Each named move below is a turn or a mirror, shown by a few rows before and after it. Which moves, in which order, take the first row of each later pair to the second? The first pair is answered.
move T:
[  5  13 -12 -12   1   7   2  -7   2 -13  15  -5  12  -9  12   9 -28  -2
   0  16   0 -12 -14  -1 -21  -4   9   5   7  12  -3  -8   1  -3  -6 -12
   2  11  -3 -12   5  11 -16 -11  -3  12 -12  -6   7  26   0 -17 -12 -17
 -16  -6  -2  -6   3  13   2  11   2 -14  10  -3   8  -1  10  -4 -13  22
  11   6   7  -6] |-> [  2   9 -13 -12   0   8   0  -8  -2 -11  18  -6  11 -10  13   6 -27  -3
  -2  15  -2 -13 -14  -3 -22  -4   9   3   4  14  -1  -7   2  -5  -7 -14
   3   9  -2 -11   7  12 -13  -9  -2  13 -11  -4   9  26  -2 -15 -14 -16
 -14  -5  -3  -3   2  16   0  12   3 -12  12  -4   8   0  10  -1 -13  21
   7   7   9  -5]
[  2   2  14  -2   0   5   5  15   0   2   2   0  -7   8  -6  -1  -9   5
  -6   7   1  -1 -10  -4  13  -6  15  -8  -3  -1   7   4  -7  -6   9   3
  -2  -8  -4   3 -22   4   8   4   8   2 -25 -14   7  11   2  -2  10  -4
  20 -15  16  -8   1   2   4   2   6 -13   0   4  -4  -3   3  -6  -5 -10
  -2   4  -1   6] |-> [  1  -5  13  -3  -3   5   3  17  -6   3   5   1  -8   6  -5  -3  -7   5
  -7   5  -2  -2  -7  -3  15  -7  16 -11  -7   3   9   7  -5  -7   8   0
  -1 -11  -2   3 -20   5  10   4   9   5 -23 -10   7  12   0  -1   7  -7
  20 -15  13  -3   0   8   2   4   7 -10   1   0  -1  -5   2  -3  -8  -8
  -5   5   2   5]
[ -3   7  -1   6  -1   2   3  -7  -3  -2 -13  11  10   8  -1  13  -3   4
   3  -7  -8   1  13  -2  -2  -3   1   3  10   4 -13   0  -9   3   8  10
  -5   4  -3  -2   1  -3  -8   7  -1  -5  14  -2  -7  -1   4   3   0   1
  -1   2  -3   1 -10 -18  -3  -4  -3   4   8   3   7   6   7  -7  12  -8
   5  -3  -1  -7] |-> [ -8  -5   3   6  -8   2  -6  -8 -13   1  -2  12   6   6  -2  11   2   5
   1  -9 -16  -3  13  -2   1  -3   3  -1   2  13  -5   3  -1   4   5   3
  -4  -4   4   0   8  -1  -1   7   0  -3  18   7  -5   1  -2  10  -7  -3
   0   3  -8   7 -11  -7  -7   0   2   9   8   1  10   4   3  -4   9  -5
   0   1   7  -5]
move M:
[  9   6  -3   3  -1  -7   3  12  -5  -6  10 -11  -7  -8  17   0  -2   9
 -11  18  10   1 -13 -11   9  17  -3 -12  -3   5  -3  -5  12  -5   0  -3
  -2 -21  -5 -19  -3   5   8  -9  11   7 -11   0  14  -8 -24   1  -4  -4
  -9   3   7   0   9  -5  -1   5  -3 -10   4 -16  10   4  10   1  -4   7
  -3   1  15  10] |-> [  6  -3   2   5  -3  -4  -4   8 -11  -2  15  -7  -9  -7  12  -2   1   9
 -12  12   5  -1  -9  -9   8  15  -4 -13 -11  12   0   0  17  -6  -4  -8
  -1 -23  -1 -14   3   6  10  -9  10  11  -3   5  12  -8 -23   5  -7  -7
  -7   4  -1   3   9   3  -5   4   2  -3   5 -16  15   1   7   2  -3   8
  -7   3  18   8]
[  0 -11 -14   1   5  13   4   6 -10 -12  -2   2   8   0   3  -5 -17 -16
   2  -2  10  -3   8 -11 -16  12  -2   3  14  -7   9  -6  -3 -28   4  -5
  -3   7   6  -3  12 -28 -10  -8 -13   7  15  24   8 -14   5  -3  -7  -2
  -5   6   4  -3  21   7 -20 -14  19  -4  -8 -12   2 -24 -17 -12  13  -3
 -11   2  -5  -3] |-> [  3  -4 -17   0   7  12   9   6  -4 -15  -7  -4  12  -2   5  -3 -21 -15
   3   4  15  -2   4 -14 -18  12  -3   2  20 -13   5  -8  -8 -28   6  -1
  -2   9   2  -8   8 -27 -10 -11 -13   4   8  21   9 -14   7  -8  -4  -3
  -5   5  10  -5  22  -1 -16 -15  15  -8  -8 -12  -2 -21 -13 -14  13  -3
  -8  -1  -7  -2]
[-8 -4  0  1  3  1 -9  3 -9  1  7  0 -3  1  0 -1 -3  6 -3 -4 -4 -3  1  1
 -1 -1  7 -3 -1  5  5  2  5 -3 -6 -5  1 -2  0 -3  4 -3 -6  0  2  1 -3  5
  1 -5  2  0 -5 -2  1  1 -1  1 12  3  2 -2  5  2  4  1  1  0 -2  3  3  1
 -3  1  0  8] |-> [ -3   2  -2  -2   4  -3  -3   5  -3   0   1  -6   1   2   3   1  -3   5
  -3   1   4  -2  -2  -4  -1   0   8  -3   5  -5   4  -1  -3  -3  -3  -1
   1   0  -3  -7  -1  -3  -5  -1   5  -1 -11  -1   1  -5   2  -5  -3  -1
   0  -1   5  -1  13  -6   6  -3   0  -2   3   0  -3   3   1   1   4   2
   0  -2  -2   8]
move X:
[-15  11  -3 -12   1   0   4  -9  -8  27 -17  -3  -4  -3   2  -3   2   4
   6   8   5  10   4  16  -1   9   6   0  10  -9  -2 -15  -3  10   1   5
   8 -10  15  -7  20   7   4   8  16  -8  11   5  -3   3 -10  -3 -10   4
  -2  14  -5  -8   1  14 -12  24 -12  10  14  17   0  -7  -8   4  -5  -8
 -14 -10  -5  -6] |-> [-16  11  -5 -14   0   1   5 -10  -4  25 -17  -4  -9  -3   0  -6   0   0
   5  14   8  12   4  16   6  14   4   4   7 -12   0 -15  -4  11   1   3
   8 -10  14  -8  17   8   2   5  21  -7   4  -4  -3   2  -8  -1 -11   9
  -1  12  -2 -10   3  13 -10  20  -9   6  13  15  -5  -3 -11   7  -9  -7
 -15 -10  -5  -1]
[ -2  -7  -5  -5 -12   6  -8  10 -12   2  -4 -12 -19   3  -8   5   1  -4
 -17  -1  -5   6   4 -10  10  -5  -8   4  -5  -5   4  -5   1  -4   6   9
  13  -2  -1   3   6   8   3  -8  -2  -3   2  -9  -3   2 -22   3  -9   0
 -17  -9  -3  18  -2  -1  -3 -11   9  -4  -2 -14 -16 -10 -10   3   1   4
   5  14  -7  12] |-> [  2   6  -4   0  -3   5   2   4  -4   0 -18 -12  -5   4  -7  12  -4  -2
 -13  -8   0  10   4 -11   2  -8  -3   3   9 -11  -6  -8  -6  -4  12  19
   8   6  -7   4   1   4  -9  -7 -11  -8   8 -10  -5   2 -17  -4   4   3
 -18  -6   1  12  -5 -15  -5 -11   2  -5   0  -4 -14  -8  -4  -4   9  -1
  11  10 -16   4]
[-14  -8   5  -4  -7   7   6   3   9  -4  -3   3 -10   2  -4   3   7 -18
  -3   5  -6   2  -8  13  17   4   2   7  -7   1   7  -5  -8 -12  -5   0
   3  -8   4   0  12   7 -14 -12   6  -6 -20   7  -2  -4 -16   1 -12   9
  -7 -19  -6  11   0   6  -1 -24  -3  -8  -8   5  -5  19   7   2  -5   3
  -4  -6  -3  10] |-> [-10   3  10   5   2   6  17  -3   9  -5 -14   6   6   4   2  14   4  -9
   4 -10  -9   4  -5  11   0  -6  12   4   8  -1  -6  -8 -15 -13   2  11
  -1  -3  -1   1  11   2 -22 -10 -10 -10  -1  17  -4  -2 -13  -8   0   9
  -9 -12  -8   8  -7  -5  -3 -20  -9  -2  -6  14   2  14  18  -5   3  -3
   3 -12 -10  -1]
[  6  -2  -4   1  -1   0  -4  -3  -1  -3  11   8  10   1 -12   4   6   4
  -3  -1  12   4   2   6 -13  -6  10   3  -9   3   1   7  -2  -9  -7  -2
  -6  -4   4   3  -3  -1 -13  12   5   1  10  -2   0  -3 -10  -2   0  -3
  -2 -20  -3  -2  -4  20  -1   1  -1   0   2  -8   3  -2   2   1  15  -6
 -15   9   2   1] |-> [  8   0  -8  -2  -2   0  -2  -4   6  -4   6   7   7   2 -15   5   6   1
  -3   5  18   5   1   7  -9  -2   7  10  -8   1   0   6  -2  -9  -8  -1
  -8  -3   2   1  -6   0 -15  10  10   1   3  -8  -2  -4  -7  -1   0   0
  -1 -23   0  -4  -2  17   0  -3  -1  -4   1  -8   0  -2   0   2  14  -5
 -14   9   0   5]
move G:
[  0  -2   0  -8  -6  -5  -1   3  14   6  -3  13  -7   4  -6 -13   7  -5
 -15  -1 -13  -1  -4   3   0   3  -3   2  -2  10   7  -4   5  -6   0  -3
  -1   1   8   1   2  -1   9   3   9  -6  -8 -12  -7 -10   5   7  -8  10
  -1  -4   1   3  -2  10 -12  -9   0   3 -11   1  -1  -3 -15   8  -3   2
  -1  -3   4   9] |-> [  8  11  -3 -11  -2 -11  12   6  15   2  -6   2   3   1   5  -9   3  -2
 -12   3 -10  -3  -8  -2  -7   0   0  -5  12   1   2 -12   1  -4   7   6
  -1   3   0  -8  -1  -3  13   1   6 -10 -14 -14  -5 -10   1  -3  -1   5
  -5  -4   7   0  -4  -4  -5  -5 -10  -2 -13   2  -3   2  -3   0  -1   2
   4  -8   3   9]
[  6  15   2  12  -9   1  -8  -5   6 -11   3   1 -11   1  -9   4   1   5
  -5   3  -5   3   4   1   5   5   0   0   1  14  -2  -1   8  -2   4   2
  -3  10   0   4  -5   4 -12   0   9   7   1  -9   7   5   5  -2   7  -2
   1  -3   0  -2   5  -9   8 -12  -2  -5   7   5   1  -4   0  -3  10   2
  -2   2 -11  -1] |-> [  6  13   1   9 -11   3  -9  -1   4 -12   7  -3 -15   1  -7   3   1   2
  -7   9  -4   2   2  -1   9   6   0   0  -2  14   2  -1  10  -2   4   1
  -1   9   1   2  -6   5  -7  -1  11   8  -5 -11   8   6   2  -2   4  -3
   1  -5   1   0   6  -8  10 -11  -2  -6   8   2   0   0  -1  -4   9   4
  -3   3  -8   2]
[ -5   2  11 -27  -7   7   0   8 -11   2  18  21   3  13 -12   0  -2  28
 -20   2  -6   8  14   1  -6  26  11 -13  10  12  -1   4   5  -9 -18 -11
  -5   1   2 -29  11  13   9   1  -2  11   5  15   0  -8  -5 -36  11  -7
  -1  -7   1  25   3   7   6   6   9  -4 -18  -2  13  -1  15  15 -19   1
   1 -21  -3  -6] |-> [ -3   4  13 -27  -5   6   1   8  -9   2  14  24   6  14 -13   2  -4  29
 -17  -2  -6  11  15   1  -9  26  14 -13  11  12  -4   4   3  -9 -17  -7
  -7   3   2 -29  10  11   6  -1  -6   9  10  16   0  -7  -2 -39  15  -8
  -1  -5  -1  24   2   5   5   8   8  -1 -18   1  15  -2  18  11 -16   1
   2 -22  -6  -9]
[ -5  -8   2   3  -1  -2   3  10   9   5  -4   2   3   8   7  15   5   1
  -7   1  -3   4   5  -8   0   4  -4  -9   6  -8  -2   5   9  11  -3   9
  -5   6  -4  -6   8   1 -17 -13  13  -3   8  -2  -3   3   1   2   0   8
   8   2   9   5   4   3   0   5  -1  -7  22   2   6   7   0   7   4  10
  -3   4   3   5] |-> [ -5  -8   2   4   0  -1   2  10  10   6  -4   3   2   7   6  15   4   1
  -8   1  -4   4   5  -8   2   2  -5  -8   4  -7   1   8   9   9  -2   9
  -5   5  -3  -6   7   1 -17 -10  14  -4   7  -2  -3   4   2   5  -1   9
   9   2   9   5   5   2  -1   5   0  -6  22   2   5   7  -1   7   4   9
  -2   5   3   4]
Now pairs of rows:
(two moves a pair)
[  4   5  10   1   2   2   2   4   4   3 -12  -3   8 -10  -2  14   3   7
   5  10   3   7  12  -4 -13  17 -14  -2   7  -2  12   1 -12  -2 -11  10
  -2   4   4 -10  -6  25  -5   4 -13 -16  -6 -20  17 -12  -8  -5  16   9
   0   0  14  10   3   2  17 -22   7 -14   2   3   8   5  -5   6   9  17
  -1  -6 -13  -8] |-> [  1  -5  13  -2  -2   1  -3   8  -3   5  -3  -3  -1 -12  -2   9   5   5
   1  14  -2   3  11  -3  -9  20 -15  -5  -1   2  19   1  -9  -2 -14   3
   2  -2   8 -12  -4  27   5   4  -8 -14  -8 -17  19 -13 -12   1   8   5
   1  -1  13  14   5  11  18 -19  12 -13   1  -3   7   5 -11  11   6  21
  -6  -1  -5  -4]
X X
[ 20 -16  19   5  12  -1  14 -19  -7   5 -17   2  19  -8  -4  -6  -1  -8
  13 -29 -18  11  12   7 -20  -3   0   3  19  10  -8  18  10  -7  -4   2
  -5  23  -1   7 -11 -10  -9  -1 -23  20   2   5  -6   1  -1   3   7  11
 -13   3   3   0   3  -9 -12   5  -4   0  -2  13  -5  -3   5   5 -10  -1
  15   4  -7 -24] |-> [ 12 -31  13  -5   1   3  -1 -10  -3   5  -7   0  -6 -11 -13 -20   5 -22
   5  -8 -15   9  10  12   3  13 -11   8  -1  13   8  23  18  -7 -11 -11
   2  16   6   9 -11  -3   1  -5  -1  25 -20  -7  -4  -1  -5  15  -7  15
 -10  -9   7   3  13   7  -8  -1   4  -8  -5   1 -15   1 -11  17 -20   5
   6   9   3  -8]
T X
[  2  -5   3  -5  13   1   1   0  21   2  -6  -2 -17  -4  -9  -1   9  -6
   2   8   6   7  -2 -10   5   1  -6  -6   2   1   0  -8   2  -3  -5  -7
  -8   5  -1 -17 -13   3  -1  -5   1   3 -18 -16  -6 -14  -1   2  -2   2
  -5  -1   3  -5   0  -1  13 -18   7  -4   7  -3  -5  -4  -5   5  -5   0
   5  -5  -2   7] |-> [  1 -10   3  -6  11   1   0   0  17   3   1  -4 -20  -6  -8  -2   9  -7
   2   8   5   3  -2 -11   7   3  -5  -9  -1   3   4  -8   2  -3  -5  -9
  -5   1   0 -18 -13   5   5  -5   2   4 -20 -13  -5 -12  -5   3  -5  -1
  -5  -2   3  -3  -1   3  14 -16   9  -3   6  -6  -5  -4  -5   6  -7   1
   6  -3   1   9]
T M
[ -7 -12   5   8  -2   9 -13  -4   2  10   4   8 -13   1 -14  -3   7  -6
  -5  -9   7   6   3   8   8   0   7   9 -16   4   1  10   7  -2  -3  -6
  -5   5   3  11   7   7 -14  -1   3   1  14  -1  -8   3   6  10  -7   3
   8  -4  -9  -1   6   3  -5  -8   5   2   3   1   2 -10  -9   8   2  -1
  -4   6  -8  -5] |-> [  6  10   2   7   5   1   8  -2   7   4  -8  -7   7   0   3   9   0   4
   1  -8  13   7  -3   2  -8  -6  14   1   8 -11 -12   0  -4  -1   5  13
 -10   9  -9   1   2   3 -12   0  -8  -7  13  -2  -5   3   6  -6   8  -4
   2  -1   0  -7   0 -22   3  -2  -9  -2   2   5   2  -5  11  -5   6  -5
   6  -5 -12 -10]
G G
[ -1   2  -9   5  -6  -2  11  -3  10   3 -11  -4  14   0   7  -4   0   5
   1  13   6   6  15   1  -5 -12  15  -1  12   1 -13  -8   2   1  16  22
  -1   0  -2  -9  -6 -10  -3  -7  -7  -3  13   3  16   3   5   7  -3  -8
 -10   4  -3  -1 -14  -9  11  10 -17  15   5   5   7   1  14  -1  13   7
  24  -4  -7  -9] |-> [ -8 -17  -6   5 -15  -2  -1  -1  -7   5   5  -4   4  -2   8 -10   6   5
  -2  15  -4  -1  17   3  -1 -10  14  -5  -5  12  -2  -3  10  -1  11  10
   5  -9   5  -7   3  -7   9  -6  -1   1  15  11  17   5  -3  18 -13 -16
 -10   4  -9   8 -14   9   7  15  -9  21   4  -2  10  -1   7   6   7  10
  16  -1   4  -5]
T G
[ -3   1  10  -7   4   8  -6   3  -2  -7 -10  14  -8   5   8  15  17  -2
   7  -4   7 -13   9   4   6 -14   6  19  -5   8   2  -7   0  -7   3 -14
  -1   1  -2  -1  12  -8   0   4   3   1  16   4  -3  19  -2   5 -12  -2
   3   1   5  -4   6  -2  -6  13  17   8  -6  12   1   8  -4  12  -1  -3
  13   4   0  -5] |-> [  3  12   6 -11   6   5   3   5  -3 -10 -13   4   1   6  19  19  14   4
   9   0  11 -15   5   1   1 -17   8  14   5  -1  -2 -11  -3  -8   7  -7
  -1   2  -8  -7   9  -9   4   5   1  -4  11   3   1  18  -3  -2  -4  -5
   3   2  12  -6   3 -12   0  16  10   4  -8  13  -1  12   5   6  -1  -3
  18  -1   0  -5]
G G
[ -6 -11  -3   1   2   7 -11 -10   3   4   4   2  -6   0 -19  -4   3  -6
   5   2   0  -9   2  11  -1  -4  -1   6   1   7  -5   9   0  -1  -3  -6
   4   3   2  14  -2  -3  -8   3   1   1   6   1   1   0  12  10  -5   2
   0   2 -16   0  13   3 -10  -7   1   5  -5  10   6  -4 -15   5  -3  -9
   2   4   1   3] |-> [  0  -6  -1   2   3   1  -3  -9 -10   3   8  -6   8  -1  -3   1   2   5
   8  -4  -5 -12   0   6 -15  -9   7  -6  10   4  -7   6   0  -3  -2   0
   4  -1  -2   7   1  -6   1   6 -10  -2  15  13   5   0   4   5   0 -10
  -1   8 -15   3   2  -1  -9   4  -6  11  -4  10  12  -2  -3  -2  -2  -8
   5   2   6   0]
M X
[ -5 -10   5   0  11   3 -14  -8  -1   3   4   9 -12   5 -10  -3   5  -8
   1 -14   0   5   5   8   3  -2  -2   7 -10   6  -3   6   1  -3  -8  -7
  -4  -2  13   7  -1  -3 -13   4   0  -2  15   2  -5   5   7  11  -2   6
   5   0  -5   0   8   4  -4  -2   9   9   1   2   4  -4 -16  12  -2   6
  -6   6  -4  -3] |-> [ -5 -15   3  -6   4  -1 -16   0 -10   2  17  -1 -13   1  -2  -7   7  -5
  -3  -4  -3   1   1   4   6   1  -3  -1 -13   4   4   1   3  -6  -7 -11
   2 -10  11   0   1   1   2   2   7  -1   6   5  -1   5   0  13  -6  -3
   6  -2  -3   4   8   7   0   3   8   8   0  -6   4   0 -13  13  -8   9
  -7   6   6   3]
M T
[ -3   8  -2   1  10   5   0  -5  21   2 -14   9 -10  -5 -15   4  -4  -7
   1   3  16   8   3   6  10   3  -5  15   2  -4  -4   0  -7   2   5   8
  -3   9  -4   5 -10  -4 -22  -1   0  -4  -7 -19   4   2  12  -5   4  23
   0 -10   5  -7   6 -17   3 -12  -3  -6   4   6 -12  -4  -9   3   2  -2
   3  -3 -24   3] |-> [ -9  -8   9  10   8   7 -11 -13   3   8  -7  22  -9  -4 -17   5   2  -3
   1 -17  -1   5  10   7   3  -7   3  13  -6  11  -2   5   0   0   2   1
  -5   5   7  14   2  -8 -25   5 -10  -1  19   2   3   3   7   3   1  18
   3  -1 -11  -1   0  -3  -9  -6   3   9   6   9   2 -11 -11   5   7  -3
  -5   0 -20  -5]
M X
